Each row of Y is roughly a mix of the hidden directions of one of 3 groups.
Y:
[[ -3  24 -16   0 -10  -1  -5  -1  11 -10  15]
 [ 10   0 -11  17  19  10   4  10 -15  -4   8]
 [  9  11 -13  12  21  14  -4   3 -12  -5   9]
 [  7   9   7 -10   2 -13  25 -13  -5  -3  12]
 [ -3  22  -9 -12   7   9 -15 -15   3  -4   5]
 [ -5  30   3   9   6  -4  -7  13  -9   3   7]
 [ 15  16 -10  -2  16  11 -12  -6 -11  -4   9]
 [ -3 -19   7  18   6  -4  13  20  -2   2   5]
 [ -1  -6  -3  16  -2  -9  -8  22   6   0  20]
 [  2  26  -5   5   6  -8   3  16  -1  -4  17]
 [ -9 -18   6  19  14  -3   1  13   7   1  13]
 [ -7  19 -16   2  -5   0  -3  -3  15 -10  20]
 [  7 -14  17  -3   2   5  -1 -17   2   9 -21]
 [ -2  -9 -10  18  13   9  15  13 -13   8   0]
 [  1  20 -11 -13   7  10 -15 -16   1  -6   8]
 [ -7 -12   2  15   7 -11   1  23   2   1  17]
 [ -5 -20  15   2 -11 -13  12  12   8   7 -10]
 [ -2 -22   6  16  10   2 -11  19   5   5   1]
 [ -4  23  -7 -14   6   5 -16 -16  -2  -3   7]
 [  0 -10 -10  25   6   1  13  11 -14  -7   4]
 [ -2 -22   0  10   7   3 -14  21   1   6  -9]
 [  7   6   4  -5 -11 -21   8  17 -18   2   6]
 [  8  17 -16  -3  13  13  -9 -11 -10  -7  11]
 [ 11 -16  15  -3   9  13  -3 -11  -3   6 -19]
 [ 10  -9  20   0  10  12  -4  -9  -5   6 -20]
 [-13 -17  13   5 -13 -12  12   9  10   5 -10]
 [  1  -9  13 -25 -15 -11   8  -7   7  -2   2]
 [  4   1  11 -15   2  -1  18 -20 -13   3 -11]
 [ 17   5   1  -8 -16 -10  -8  17 -14   4 -10]
 [  9  17 -13 -11  10  12  -8 -13 -11  -3  12]
 [ -5  29  -7   5  -2  -4  -5  11  -8  -6  13]
 [ -2  22  -9 -16   7   6 -14 -17   1  -5   2]
 [  3  21 -11 -13   7   8 -14 -16  -5  -5   8]
 [ 15   7 -13 -12  10   9 -20  -9   0   0  13]
 [-10  11 -21  -4  -5  -3   0  12   0  -8  22]
 [ -7 -19   5  17  14  -1  -4  18   9   2   9]
 [ -1 -20  12  13 -11 -11  12  14   1   4  -7]
 [  9  10 -13  11  21  11  -5   2 -13  -9  10]
 [  0   1  -2  18  -2 -11  -5  22   7  -3  21]
 [  2   1  -3  15  -2 -11  -7  25   7  -3  18]
 [ -2 -27 -18 -16  -7   3   5   0  -3   1   0]
 [ 13   1   5   3 -16  -3 -14  15 -15   5 -16]
 [  3  16 -14 -13  12   8 -10 -13  -7  -9  14]
 [  4   3   3   6  -5 -22  11  17 -10  -1  19]
 [  9 -13   7  11  -2 -12  -7  27  -6   6   4]
 [ -4  31  -6   5   1  -2  -5   8  -5  -9  15]
 [  4  16  -5 -18   6   5 -15 -15  -3  -4  16]
 [  4  18 -13   2  -1  -4   7  11   3 -15  22]
 [  9   5  25   8  12   2  -3  -7   1   9 -17]
 [  1  18  -1 -23  -1   2 -15 -17   5   0   1]
 [ -8  10  -5  -9   5   8  13 -28   7  -5   3]
 [  1   3 -18   5  -5   9 -24  10  15  -2  -1]
 [ -2 -27 -19 -13  -1   4   6   7   1   1   6]
 [  4  22 -11  -9  12  13 -11 -13  -7  -2   9]
 [ -2 -22   8  15  -9  -8  15  15   1   3  -4]
 [  6   1  10 -12   1   0  18 -22 -13   2 -13]
 [-10  21 -12   1   1  -8   4  15  -2  -7  20]
 [ 12 -16  15  -2   6   6  -1 -13   0   6 -22]
 [-16 -18 -19 -11  -6  -8   7   8   3   4  10]
 [ -4  -2  -1  11  11 -10   9   9  13  -5  27]
 [ -2  23  -6   2  -5 -12 -14   2 -17   5 -11]
 [  9 -26  10  -3   6  10   0  -8   3   8 -16]
 [  6  20 -13  -2  15  14 -10 -10  -5 -10   8]
 [ -3   7  -1 -25 -11  -6 -10 -18  11  -6   0]
 [  3  23  -7   8   5  -8   4  16   1  -8  18]
 [ 12 -15  16  -1   9   9  -3 -11  -1   8 -21]
 [  7  19 -14  -3 -18   5 -19   1   7  -4   2]
 [  4 -19  16  -1   2   6  -2 -14   1  10 -21]
 [  8  25   7  14  -2   4 -14   1 -12  -3  -6]
 [ -9 -16  16   2 -15 -13   9   9   9   7 -11]
 [ -7  24 -16   1  -2  -9  -4  12  -5  -7  14]
 [  2   9 -20   2 -10  11 -23   1  14  -3  -2]
 [  5  29   7  12  -3   5 -13  -1 -10  -7  -1]
 [ 16  -3  -8  17  14  19   2  10  -3  -2  10]
 [ -3 -20  14   9  -9 -10  13  15   5   7  -9]
 [  0  14 -19   2 -12   6 -21   7  12  -5   3]
 [  7  19  -9 -13  10   9 -11 -14  -9  -5  12]
 [ -8 -27  -3 -13   4  -2  14   0  12   6   5]
 [ -2 -31 -11 -14  -3   9   4  -3   1   0  -1]
 [-13  20   9 -16 -11  -3  -6 -16   6   1  -8]
 [  4 -13   3  23   7   3  13  19  -5   5  -5]
 [ -8 -13  -1  16  14  -6   6   9  11  -2  21]
 [ -1 -25   8  -8  -2   8   0 -17   3   6 -16]
 [  0  16 -10 -20  -1   1 -14 -20   1  -6   5]
 [ -9  13 -13  -2  -1 -10  13  -6   5  -7  24]
 [ -3  23 -18   0 -10   0  -9   2  12  -9  12]
 [  3  -5  20  -3   5 -11  23  -7 -16   3   1]
 [  4  20 -11 -13   7   7 -13 -16  -7  -6   9]
 [ -4  31   5   2   6   2  -2   7  -3  -2  16]
 [ 15   9  25  10  13   4   0  -4  -1   3 -13]
 [ -9 -14  19   5  15  -5  19  -2 -10   4   0]
 [-10  13 -14   4   1  -1   9 -12  12  -9  22]
 [  4  19  20   9   1   0  -9 -14  -3  -1 -15]
 [-17   2  14 -13 -17 -13   1  -6   9   7 -11]
 [ -5   3   3 -28 -10 -12  -9 -15   4  -1   6]
 [-12  -2  20  -3   9  -8  21  -2 -16   1  -1]
 [  6  27  17  14   5   4  -9  -1  -5  -3  -2]
 [-10  -5 -23  -5  -8  -7   7  11   5  -6  20]
 [ -6  17 -15  -1  -2   0   5 -11  14  -9  21]
 [ -9  27  -7   2  -2  -4  -2  11  -6  -6  18]
 [  9 -11  15   4   5   3  -7 -15   2   8 -24]
 [ -8  12  -7 -10   3  11   8 -28   6  -5  -2]
 [ 13 -22  11  -1   5   8  -1 -11   2   4 -20]
 [ 12  12  22   9  13  -3  -2  -6   0   3 -17]
 [  5 -18  17  -3   5   5  -1 -11  -1  12 -22]
 [  1 -32  -2  -9   0   5  10  -7  11   1  -2]
 [  2  28  19  11   4  -6  -3  -6  -1  -3  -6]
 [ -3 -23  13   7   7  -3  -4  20  -8   9  -4]
 [ -2 -19   0  10   7   7 -17  18   4   5 -13]
 [ -3 -22  11  -7  -4   8  -3 -15  -2  10 -18]
 [-10 -17  13  -9 -17 -12   5   3  12  11  -4]
 [ -3 -21  11  10 -10  -9  14  14   5   7 -10]
 [ 15  -3 -12  14   4  15  -3   2 -11   1  21]]

One row of each group comes first, with its name. Which group is each row after those in?
[  0 -19  12  14 -11 -11  13  14  -1   4  -8]
R
[ -5 -14  14  -5  16  -1  21 -11  -9   4  -9]
A
[  5 -28   7 -10  -2   9   8 -12   5   2  -9]
Q

[ 16  -4 -11  12  16  12   5   7 -14  -6  13]
R
[  4   9  12  -5   0 -11  25 -15 -12  -2   5]
A
[ -6 -10  -1  14  10 -11   4  18   7  -1  21]
A
[-10   1  12 -15 -21 -12  -4  -9  11   7 -10]
R
[ -8   1 -24 -10  -8  -2   4  10  -1  -8  20]
Q
[-10 -24   4   7  -3  -1  16  14  14   2   0]
R
[ 12   0  -4  16  23  12   5  14 -10   1   3]
R
[ -5  20 -16   0  -6   2   1 -13  12  -9  17]
A
[ -8 -28  -5 -11   3  -3  14   0  13   4   4]
Q
[-10  10 -24  -1  -6  -2  -6  11  -5  -9  17]
Q
[  9  24  -9   8   6  12 -16  -9  -5  -3  -6]
R
